Rotation paths and how fast each direction turns (degrees a step):
Each turn is a multiple of 5 degrees from 10 to 175, or 0.
Each row of a path follows its step; steps can be skipped.

step 0: .09, .02, -.04, .03, -.01, -.14, .14, -.03, -.12, .07, .04, -.02, .19, .15, -.01, .13, .05, .22, -.07, -.12, -.02, .25, .12, .07, .15, -.01, .02, .02, .10, .09, -.05, .03, -.02, .03, .09, -.07, -.01, -.01, .19
step 1: -.01, .18, .02, -.01, -.21, -.03, .05, .06, -.11, -.10, -.06, .06, .10, -.10, .15, -.02, -.04, .27, .10, -.02, .05, -.03, .10, .11, -.02, -.01, .06, -.04, .09, -.08, .19, -.10, -.03, -.04, .01, .07, -.02, -.14, .17
step 2: .12, .00, .11, .05, -.15, -.10, .00, -.15, -.21, .14, .16, .07, -.14, -.15, .17, .04, .01, .07, -.10, .07, -.14, .06, .08, .06, -.06, -.17, .05, .05, .08, .00, .11, -.02, .07, .11, .05, -.05, .10, .04, .06
step 3: .11, .06, .13, .01, -.08, .09, -.05, -.22, -.14, .10, -.16, -.08, -.10, -.04, .02, .08, -.15, -.05, .15, .00, .02, .05, -.10, .13, .10, -.13, .05, .00, -.01, -.11, .02, -.10, -.11, .07, .00, .04, .03, -.26, -.02
step 6: .05, .03, -.06, .06, .14, -.05, -.13, -.16, .06, -.09, .02, .11, .08, .03, -.02, -.15, .01, .12, -.15, .06, -.07, .26, .06, .01, .12, -.27, .04, -.17, -.08, -.02, .03, -.06, .07, .05, .01, -.04, .01, .09, .02
step 9: .05, .11, .05, -.01, -.10, -.03, -.07, -.06, -.12, .02, .05, -.02, -.04, .01, .15, .02, .10, .23, .12, .12, .09, .16, .02, .07, -.13, .08, -.05, -.03, .11, .10, .07, -.10, -.21, -.02, .12, .19, .08, -.11, .09
step 10: .07, -.02, -.08, .07, -.05, -.05, -.17, -.06, -.17, .11, .03, .08, .05, -.10, .12, .14, -.03, -.01, -.08, -.17, -.13, .15, -.06, .22, -.03, -.08, -.01, -.02, .12, -.15, .11, -.04, .03, .05, .20, .05, .01, .03, .13
step 11: .03, .13, .26, -.03, -.17, -.06, -.01, .01, -.05, .22, -.10, -.07, .15, -.11, .05, .10, -.12, .03, .12, .08, .05, .10, .00, -.02, .12, -.15, -.05, .00, .07, -.15, .01, .04, -.10, .12, .09, -.01, -.08, -.07, .03
step 13: .09, -.04, .11, .01, -.19, -.03, -.07, -.29, -.03, -.08, .06, -.07, .00, .17, .06, -.24, -.17, .08, .01, .07, .05, .01, .07, -.02, .18, -.03, .05, -.04, -.01, .09, -.01, .02, -.02, .13, .11, .02, -.06, -.09, .02
step 14: -.07, .02, -.11, .00, -.02, -.17, .00, -.16, .00, -.11, .00, -.01, .07, .03, .00, -.05, -.03, .16, -.13, -.09, -.19, .09, .01, .10, .19, -.10, .14, -.09, -.10, -.12, -.06, -.22, -.04, .02, -.05, -.12, .11, -.14, -.01
step 15: -.05, .17, .16, .13, .01, -.08, .12, -.07, -.15, .06, -.10, -.06, .05, .22, -.02, -.03, -.09, .20, -.05, .07, -.04, .01, .13, -.07, -.02, -.11, -.06, -.21, .07, .01, .09, -.09, .04, -.10, -.04, .01, .14, -.03, .03
Speeds:
.00, -.01, .00, -.02, -.03, -.06, .06, -.07, -.01, -.07, .00, -.03, .00, -.03, -.03, .02, .02, .05, -.04, .02, -.02, -.04, -.02, .04, -.02, .00, -.02, .02, -.01, .03, .03, .03, .02, -.01, -.07, .05, .03, -.02, .02	55
.00, .01, .00, .01, .04, -.02, -.06, -.01, .00, .00, .01, -.01, .05, .02, -.04, -.05, .00, -.04, -.02, .04, -.02, .04, .01, -.02, .00, .05, .03, -.04, .05, .01, -.04, -.03, .02, -.07, -.09, .03, .03, .00, .01	40
.02, .04, -.02, .06, .02, .02, -.04, .01, -.01, -.04, -.05, .01, -.03, .03, -.05, .02, -.01, .03, .06, -.03, .03, -.01, .06, .04, -.03, -.02, .03, -.04, -.03, .01, -.01, .04, .01, .00, .02, .07, .02, .02, .01	125
-.04, -.01, .03, .01, .03, .00, -.05, -.01, .00, -.02, .05, -.02, .04, .05, .00, -.01, -.04, .02, -.04, .02, .02, -.03, .00, .03, .01, -.01, .02, -.02, -.10, -.02, .00, .06, -.04, -.03, -.01, -.05, -.01, -.01, -.05	45
.02, .01, .03, .03, -.02, .00, .00, .06, -.02, .06, -.02, -.01, -.01, -.03, .09, .00, .03, -.03, -.05, -.01, .03, .03, .00, .07, -.01, .02, .04, .02, -.02, .01, .03, .06, .01, -.01, -.03, .03, .02, -.05, .01	45
-.06, .04, .05, -.05, .00, -.01, .06, .10, -.03, .01, -.06, .01, .04, .02, -.01, .02, -.02, .03, -.02, -.01, .00, -.06, .04, -.01, .00, .00, .00, -.01, .04, .00, -.03, .01, -.03, -.02, -.03, -.02, -.01, .02, .02	100
-.03, .01, .02, .03, -.03, .02, .03, .04, .07, .01, .03, .06, .00, .02, -.08, -.01, .00, .00, .01, .07, -.03, .03, -.01, .07, .04, -.02, .02, .04, -.01, .00, .02, -.04, -.02, .00, .01, .05, -.04, -.03, .00	140

step 0: .12, .07, .04, -.11, .07, .02, .09, .02, .00, .04, .06, .06, -.07, .22, -.01, -.02, .19, .06, -.02, .01, .09, .06, .11, .08, -.08, .02, -.06, .09, .02, -.06, -.01, -.01, .03, .13, .20, -.16, -.27, -.11, -.11
step 1: .14, .02, -.01, -.01, -.04, .07, .06, .02, .13, .08, .20, -.09, .04, .07, .02, .09, .17, .09, -.06, -.08, .01, .05, -.13, .05, -.04, .07, -.11, .05, -.13, -.03, -.08, -.10, -.08, .21, .18, -.08, -.09, -.03, -.18
step 3: .02, -.04, .04, -.11, .07, -.05, -.13, .07, -.05, .14, .12, -.03, -.18, .01, .08, .14, .12, .02, -.03, .03, .00, -.05, .08, -.13, -.05, .10, -.17, -.04, -.21, -.09, .02, -.07, -.23, -.07, -.08, -.07, .10, -.08, .09
step 4: .03, -.08, .16, -.15, .09, -.07, -.09, .08, .07, .14, .00, .09, -.17, .00, .03, .01, .04, -.09, -.13, .12, .11, -.08, .18, -.18, -.09, .05, -.05, .03, -.03, .09, .00, -.04, -.15, .02, .01, -.12, .16, .05, -.14
step 5: -.17, -.05, .24, -.05, .12, -.11, .11, .05, .07, -.07, .08, .00, -.12, .05, -.06, -.15, -.01, .03, -.03, -.03, .23, -.05, .09, -.07, -.07, -.03, -.09, .00, -.08, .07, -.09, -.10, -.04, .11, .04, -.06, .16, .01, -.18
step 8: -.01, .11, -.09, -.06, -.07, .05, -.14, .14, .18, -.05, .07, -.04, -.16, .12, .10, -.01, .02, -.04, -.01, -.16, -.05, -.20, .04, -.08, -.15, .04, -.03, .25, .05, -.10, -.04, -.13, .00, .03, .03, -.02, -.13, -.07, -.04
step 9: -.13, .13, -.06, .10, -.03, .04, -.11, .11, .19, .07, .13, .01, -.04, -.06, .10, .14, .06, .03, -.09, -.12, -.02, -.11, .11, -.16, -.06, -.10, -.15, .09, -.17, .04, -.18, -.09, .04, .05, -.07, .03, -.10, -.04, -.04
step 10: -.10, .04, -.03, .13, .07, .00, -.09, .00, .07, .08, .01, .15, .00, -.04, -.03, .02, .16, -.07, .07, .19, -.03, -.12, .12, -.05, -.11, -.13, -.30, .10, -.17, .08, -.08, -.11, -.01, -.03, -.10, .00, -.06, .09, -.07
step 12: .07, -.10, -.03, .13, .18, .10, -.02, -.05, .11, -.07, -.09, -.03, -.02, -.08, -.04, -.21, .23, -.17, -.17, -.06, .06, -.09, .00, -.02, -.14, .07, .03, .03, .02, -.03, -.12, -.03, -.12, .03, .05, -.09, .14, .02, -.09
step 13: -.09, -.10, .09, .08, .02, .04, -.04, .01, .05, -.15, .06, .01, -.10, -.12, .04, -.28, .13, -.08, -.06, -.17, .02, -.05, -.07, .04, -.06, -.16, .08, .10, -.14, -.09, -.12, .06, -.13, .06, .01, -.16, .05, -.01, .11
step 14: -.04, .06, .11, -.03, .02, .09, -.05, .05, .01, -.20, .09, .09, -.11, -.03, .01, -.09, .04, -.08, -.13, -.04, .02, -.01, .01, .02, -.21, -.03, -.02, .21, -.16, -.02, .05, .18, -.10, -.04, -.02, -.04, -.18, .00, .22
Speeds:
.04, -.05, .00, .08, .00, .05, .01, .01, .02, .00, .02, -.03, -.03, .05, .00, -.04, .02, .02, .02, .01, -.01, -.04, -.07, .02, .02, .02, .06, -.04, -.01, -.07, .02, .02, -.03, .02, -.02, .03, -.03, -.01, -.05	65
.07, -.02, -.01, -.02, -.02, -.02, .00, .03, -.01, -.05, -.04, -.01, .00, .06, .03, .02, .00, .07, -.03, .06, .04, .02, -.05, -.04, .04, -.03, -.02, .02, -.04, .02, -.01, .01, -.01, -.01, .03, -.03, .03, -.04, .01	20
-.04, .01, -.02, .02, .04, .04, .01, .01, -.02, -.03, .00, -.05, -.03, .06, -.03, .03, .01, .05, -.05, -.03, .02, .03, .07, -.02, -.03, .06, -.02, -.03, .01, -.03, .01, .03, .01, -.01, .00, .03, -.02, -.06, .07	130
.00, .02, .05, .00, .03, -.02, -.04, .01, .04, .02, .02, -.02, -.04, .03, -.04, -.05, -.03, -.03, -.01, -.01, .02, -.03, -.03, .04, .04, .04, .04, .01, -.02, .11, .03, .03, .01, .00, -.02, .00, .03, -.04, .05	40
-.01, -.05, -.03, -.01, -.01, .00, .05, .00, .10, .03, -.04, -.01, .01, .02, -.02, .04, .00, .00, -.01, -.07, .01, -.04, .01, -.03, -.03, -.01, .04, .01, .02, .01, -.01, .01, .03, .06, .06, -.02, .05, -.02, -.02	95
-.01, .02, -.04, .06, -.03, .03, .01, -.01, .04, -.03, -.06, -.03, .01, -.01, .00, -.06, -.01, -.02, .01, .01, -.01, -.03, .01, -.03, -.04, -.03, .00, .04, .00, .03, -.06, -.01, .03, -.08, -.07, .00, -.01, -.02, .00	20
.02, .10, -.02, .05, -.01, -.02, -.03, .01, .00, .05, .02, .08, .01, .07, -.02, -.02, -.02, .05, .01, -.05, -.06, .02, -.02, -.01, -.04, -.01, .00, -.01, .00, -.01, -.01, .00, .01, -.03, .05, .01, .01, -.01, -.02	45
